(in the rows, 128 means zero)
Rotation paths and how fast each direction turns (deg/step)
Each turn is a multiple of 5 degrees from 10 to 175, or 0.
Each row of a path follows its step; steps can be skipped.

step 9: [131 136 132 127 134 130 133 125 126 117 130 128 134 136 120 127 139 129
 126 130 134 140 122 112 122 141 143 124 125 135 127 122 127 124 123 126
 128 127 133 121 133 129 128 131 122 139 135 139 121 137 124 136 126]
step 12: [126 120 132 131 134 122 128 128 135 142 127 133 140 129 117 131 130 126
 126 134 133 133 124 132 134 125 128 122 119 131 125 132 135 143 128 129
 130 124 123 136 138 127 134 131 135 127 119 135 110 132 126 121 113]
step 23: [119 125 135 137 133 132 117 131 117 122 118 125 123 123 128 133 111 126
 115 133 121 120 126 138 135 122 121 123 129 136 123 128 125 129 129 130
 142 119 123 134 128 126 129 136 130 129 123 118 120 122 127 134 126]
step 24: [128 122 120 122 126 128 113 128 126 120 130 121 127 142 115 124 131 121
 131 132 121 120 129 121 135 132 122 120 125 129 128 126 120 122 113 118
 132 123 137 129 129 121 130 126 119 121 130 122 141 127 123 130 118]
step 25: [109 135 123 127 133 130 134 134 122 127 132 125 139 136 119 126 126 133
 123 128 128 142 120 122 128 138 124 127 124 124 128 125 138 119 125 132
 122 130 125 128 129 130 114 127 113 131 126 122 132 140 121 117 128]
step 26: [125 144 139 128 130 132 124 135 122 122 136 131 118 123 135 128 129 114
 124 121 132 123 122 125 136 130 127 126 133 125 137 124 128 123 134 135
 115 125 119 121 128 114 127 133 124 141 129 132 134 127 127 122 138]
step 27: [140 133 131 138 119 121 135 126 124 128 133 134 128 133 135 132 134 120
 129 127 130 134 118 129 138 131 126 138 127 115 138 115 125 132 128 122
 136 138 131 128 142 122 134 134 130 117 132 132 130 123 126 123 122]
step 35: [118 127 126 137 129 129 121 136 129 142 129 139 134 127 118 123 128 122
 128 124 133 130 123 125 130 140 125 120 117 119 118 129 128 127 124 139
 123 132 130 126 124 126 128 119 114 137 124 134 131 141 124 124 119]
step 39: [140 131 134 124 125 130 125 125 132 107 129 122 120 121 127 129 116 135
 127 128 132 126 131 125 130 133 124 115 114 132 127 135 124 126 134 126
 141 123 130 125 130 127 135 125 136 141 128 131 122 125 133 141 124]
step 40: [121 122 120 118 132 118 133 126 123 123 129 124 122 137 129 127 121 130
 121 122 119 128 135 116 127 132 131 131 124 132 117 123 119 126 134 121
 137 130 144 127 136 131 126 125 130 118 141 114 128 136 133 133 130]
Directions:
[129 129 126 131 128 129 129 129 130 130 130 129 127 130 130 128 124 130
 128 130 130 127 128 127 132 128 127 129 125 128 127 127 130 130 128 128
 130 128 131 129 128 133 127 131 127 129 129 128 127 127 127 124 128]
170
[128 128 127 125 128 128 127 127 126 130 125 125 127 124 128 129 128 128
 128 128 127 127 127 130 130 128 128 127 126 126 127 126 133 124 128 131
 130 128 123 130 127 130 126 129 129 127 131 129 127 129 128 128 129]
140
[127 128 126 128 128 126 129 125 128 131 124 127 128 131 129 131 130 128
 128 129 127 126 126 126 126 130 128 129 128 127 129 125 126 127 129 128
 128 131 130 131 130 129 131 129 128 130 128 130 129 133 128 128 124]
140
[128 129 127 130 129 128 131 129 128 129 129 127 128 130 126 130 128 127
 129 129 130 131 132 132 127 129 125 128 124 124 127 125 127 129 130 127
 127 126 127 126 128 128 127 129 129 125 127 126 128 130 130 131 126]
145
[126 127 129 127 122 128 128 132 130 130 128 126 129 128 125 129 129 128
 128 131 129 129 128 126 128 124 130 129 129 128 128 127 129 129 125 126
 130 130 129 126 127 129 127 126 131 126 129 127 131 130 125 127 127]
110
[127 132 128 127 129 130 129 132 129 129 129 130 127 127 127 129 127 131
 130 130 129 130 123 128 129 127 129 123 129 130 128 128 129 127 130 130
 127 129 129 127 127 128 129 128 129 130 125 128 126 131 129 132 127]
110

step 0: [137 121 122 129 120 130 125 138 143 129 126 126 129 138 128 126 135 124
 134 131 125 134 118 134 122 131 139 126 129 141 133 124 130 131 134 128
 128 123 119 126 120 140 121 130 127 130 132 139 128 145 125 134 127]
step 2: [134 129 129 132 129 136 122 128 123 125 120 138 128 146 116 128 126 125
 127 116 131 127 125 135 138 126 134 131 130 132 128 124 133 130 123 127
 138 123 133 131 138 126 112 126 118 119 133 133 123 137 137 131 120]
step 14: [138 133 122 140 134 131 118 131 126 126 126 119 132 126 122 130 133 122
 136 128 130 120 131 118 149 137 141 125 121 123 117 133 135 129 127 127
 131 131 121 135 134 128 121 129 129 128 134 136 119 124 133 132 122]
step 19: [133 124 126 126 143 122 112 121 127 132 124 126 121 139 126 134 117 126
 134 120 138 122 119 129 130 130 129 120 123 127 134 116 130 127 117 137
 137 134 122 133 129 126 122 135 130 122 130 133 127 137 129 131 129]
step 21: [138 126 122 128 123 133 120 133 141 136 128 126 121 127 126 128 129 127
 126 133 136 119 129 117 134 125 149 129 129 128 137 132 119 140 130 128
 140 129 120 131 126 123 139 130 130 127 138 134 122 129 133 135 122]
step 22: [123 122 125 142 127 130 120 130 133 137 127 128 126 132 125 128 134 119
 138 125 131 113 123 138 129 132 134 123 131 128 132 115 143 135 134 118
 128 131 122 134 136 131 122 132 123 124 120 141 126 119 129 132 124]
step 25: [137 130 133 138 117 125 118 135 130 128 119 123 135 129 131 136 132 118
 129 129 120 124 126 124 112 131 131 127 134 133 137 121 132 138 133 131
 125 130 115 117 130 128 125 134 125 126 136 141 136 138 127 128 130]
step 30: [122 127 110 131 119 129 133 132 140 133 136 128 122 138 125 118 133 139
 123 130 126 127 123 135 119 134 133 124 135 127 136 117 136 127 139 126
 131 125 119 126 124 128 130 130 128 119 134 139 120 134 132 136 132]
step 35: [127 147 122 140 125 131 131 137 129 119 131 138 138 138 125 127 132 124
 136 125 125 117 126 129 124 135 130 138 125 132 125 123 136 132 129 123
 129 126 126 123 136 127 122 118 122 130 134 139 135 132 139 133 120]
step 37: [126 133 131 133 132 124 118 128 124 126 131 126 132 130 119 129 137 133
 126 129 125 123 125 137 121 134 119 132 130 128 137 126 139 126 131 127
 137 130 118 134 136 130 125 134 131 108 123 136 128 146 121 138 136]
Directions:
[131 129 129 129 127 129 129 131 130 131 126 130 131 126 125 127 129 131
 128 129 127 131 126 131 126 129 124 128 130 130 127 126 131 129 128 129
 130 131 128 131 127 130 124 129 127 127 128 128 129 126 130 128 128]
145
[127 131 127 130 125 126 125 129 128 127 127 129 129 128 125 127 132 124
 128 127 127 130 127 130 125 128 128 128 126 126 130 124 127 126 132 127
 127 125 130 125 128 129 125 127 128 128 124 127 126 129 127 128 129]
145
[129 129 130 128 128 123 129 131 130 129 129 128 131 131 128 130 127 129
 131 128 129 127 130 130 129 130 125 128 124 130 127 129 125 129 128 129
 126 129 127 125 127 127 127 126 127 130 128 128 131 131 126 129 130]
40
[130 131 125 125 128 125 127 129 128 124 128 126 130 126 125 128 125 130
 129 127 130 126 126 128 126 127 128 129 127 129 131 128 129 127 129 130
 127 127 128 131 128 124 131 126 131 128 127 130 127 126 129 129 129]
160
[128 132 130 132 131 126 128 127 129 125 128 127 126 129 128 128 129 130
 126 130 126 130 124 126 125 129 127 128 128 128 127 130 126 124 126 127
 130 132 128 126 129 128 129 129 129 128 128 130 127 127 127 128 130]
35
[125 128 128 130 127 129 130 129 128 130 128 130 129 130 128 126 128 129
 128 126 128 128 128 130 130 130 127 132 130 126 128 128 126 129 128 125
 129 126 128 128 128 122 129 127 125 124 127 130 129 124 125 129 129]
55

step 1: [127 124 123 144 140 120 129 143 120 127 124 128 129 128 134 117 129 129
 131 118 134 132 142 133 123 124 132 118 127 117 124 120 120 131 120 115
 123 130 135 141 127 125 120 131 128 129 127 131 129 134 124 134 129]
step 10: [129 121 125 126 125 118 127 145 123 136 132 128 130 121 130 138 119 132
 132 116 126 137 116 127 128 130 120 116 136 118 125 119 124 122 120 130
 137 137 134 121 121 119 130 122 124 131 137 131 130 130 139 133 125]
step 12: [127 141 129 127 118 130 128 133 129 105 125 130 130 133 135 125 127 119
 132 130 130 134 119 131 129 125 126 123 125 135 122 130 126 124 144 120
 137 138 122 131 129 136 133 126 130 131 145 129 117 123 122 132 133]
step 17: [131 125 137 127 128 140 118 138 117 122 124 118 123 132 122 126 132 111
 144 135 125 127 125 123 130 128 130 123 127 117 126 131 131 138 122 128
 129 122 120 125 138 137 125 129 130 137 116 135 134 132 129 128 116]
step 18: [130 134 121 135 139 132 124 131 126 112 127 128 123 125 133 119 136 115
 121 127 134 124 122 130 130 125 122 117 129 121 125 125 127 122 122 118
 125 137 129 140 131 146 122 131 125 124 137 136 130 132 140 128 131]
step 22: [130 131 123 122 140 135 127 122 133 134 132 110 135 127 130 129 124 139
 124 122 120 123 132 121 117 128 124 121 133 139 129 123 140 140 117 142
 131 124 126 121 123 122 126 134 126 123 123 127 136 126 127 134 124]
step 26: [140 117 135 136 112 127 139 129 126 126 127 131 121 139 127 129 136 131
 131 125 132 130 130 128 125 131 118 123 116 119 117 119 130 125 133 130
 136 121 124 128 121 136 118 121 127 127 112 126 119 129 138 123 129]
step 28: [121 125 125 129 123 131 134 126 128 128 137 128 133 138 126 137 113 133
 138 129 129 124 123 117 121 127 128 123 128 146 133 124 136 126 136 146
 134 122 131 117 123 126 139 124 137 126 136 130 128 132 130 131 121]
step 38: [135 140 138 121 124 127 124 125 132 118 128 127 126 133 128 124 133 139
 128 124 120 127 140 139 119 125 122 131 126 123 131 125 121 136 118 124
 129 133 117 145 125 131 121 132 122 126 133 115 127 128 118 134 139]
step 42: [122 117 127 128 138 114 137 134 128 142 129 120 129 121 115 127 127 129
 126 128 127 129 119 130 130 132 119 120 132 120 123 123 122 133 118 121
 134 122 134 121 124 128 128 119 134 132 125 127 118 122 115 129 113]
Directions:
[126 131 128 130 127 130 128 128 131 129 128 125 126 128 130 126 130 128
 134 127 127 127 127 130 128 129 124 127 128 128 127 127 128 130 126 125
 129 128 128 127 129 129 127 128 126 127 125 125 127 124 127 126 127]
85
[129 126 125 128 131 130 127 127 130 128 129 129 127 128 127 127 130 127
 129 127 131 132 129 127 129 129 125 130 128 129 126 130 129 128 127 126
 128 124 129 126 126 125 124 128 133 129 128 128 127 128 127 128 131]
140
[128 128 129 124 127 128 126 126 125 126 125 125 126 128 128 129 126 127
 129 133 131 128 130 126 126 131 127 128 128 129 129 126 129 126 129 128
 126 126 127 125 126 128 128 126 128 127 125 127 129 130 127 126 127]
125
[125 129 127 128 130 126 126 129 125 127 123 130 128 128 127 125 128 128
 128 124 129 126 128 126 127 129 127 129 129 129 127 126 127 125 127 128
 129 127 126 129 128 129 126 127 123 130 132 128 127 127 128 127 132]
125
[130 125 128 128 123 127 128 127 130 128 126 128 129 129 129 128 129 130
 129 126 127 128 125 129 126 131 132 127 133 129 125 129 132 126 126 126
 127 127 129 127 127 130 131 127 130 126 128 129 127 128 126 128 129]
20
